In the data rows, the value 128 means zero.
Here are some points, each followed by its number:
[170 164 173  85 123 141  89 231 174 128  75 130 125 149  69 127] 0
[122 178 193  76 127 136  91 205 150 126  96 131 145 133  80 153] 1
[126  44 152 176 126 145 148  44 121 107 142 137 124  98 170  92] 2
[108 138 107 141 134 115 153  65 113 129 179 127 110  68 156 154] 3
[168 180 162  79 142 144  85 199 162 121  85 131 127 113  88 138] 4
[122 119  59 137  56 105 182 157 165 122 212 106 107 241 118 119] 5
[148 186 162  81 134 120  92 205 159 124 118 122 130 138  81 155] 6
[167 198  78 124 128 114  51 193 137 146 111 137 131 143 106 124] 7
[ 69 115  96 145 124 109 160 123 121 129 232 106  78 153 151 145] 8
[118  71 157 167 135 139 161  40  97 141  84 115 136 116 169 114] 9
[ 87  59 116 174 109 110 188  85 143 102 218 123 108 180 144  86] 10
[111 122  45 130  68 109 159 124 139 122 231 122 119 181 152 131] 11
[ 76 159  74 106 150 149 107 150  87 133  76 153 172 138 124 145] 12
[143 165 141 100 141 130  95 221 119 121  33 134 171 133  95 149] 13
[144 174 169  79 127 121  99 217 175 125 110 134 126 139  74 145] 14
[130 147 163 132 155 135  95  71 111 144  90 130 135  52 153 147] 15
[129 157 145 130 147 136 105  81 112 141 111 124 135  33 152 153] 16
[151 115 112 102 141 162  91 194  67 153  28 153 153 158 114 130] 17
[ 98 131 117 129 129 122 166  57 118 132 200 128 114  69 151 144] 18
[156 157 126 129 164 122 129  85  82 128 149 119 118  59 147 146] 19
[161 181 163  80 128 126  92 208 182 126  99 117 114 141  86 157] 20
[135  56 145 172 134 147 140  36 112 113 144 143 121  84 165 101] 21
Which two points above are nearest to each new point? Their numbers follow each, smallest number first.
[158 192   9 151 115 122  90 196 127 131 147 141  97 198 109  86] 5 7
[ 80  59 110 174 101 115 193 101 149 100 221 123 103 192 139  82] 8 10
[125  73 139 170 136 145 151  34 111 110 144 138 131  78 164  97] 2 21
[119 138 124 128 172 128 130 116  50 148  70 138 165 101 133 131] 12 15
[109  88 182 153 146 132 159  86  89 161  28 121 147 122 160  89] 9 15
[107 115  79 130  58  99 154 234 169 113 198 113 108 255 113 107] 5 11
[119  82 150 159 141 143 137  27 113 107 146 141 131  81 166 115] 2 21
[145 140 104 117 150 110  72 129  91 140  74 150 162 157 131 164] 12 17
[113  82 144 169 147 136 131  35 126 114 122 141 135  76 164 114] 2 21
[ 77 123 109 138 132 118 136 110 101 143 177 109 103 101 177 151] 3 18
[113  79 162 163 139 140 157  49  88 145  67 119 141 115 169 108] 2 9
[ 86  60 121 172  97 113 195  96 156 100 222 124 101 192 136  79] 8 10
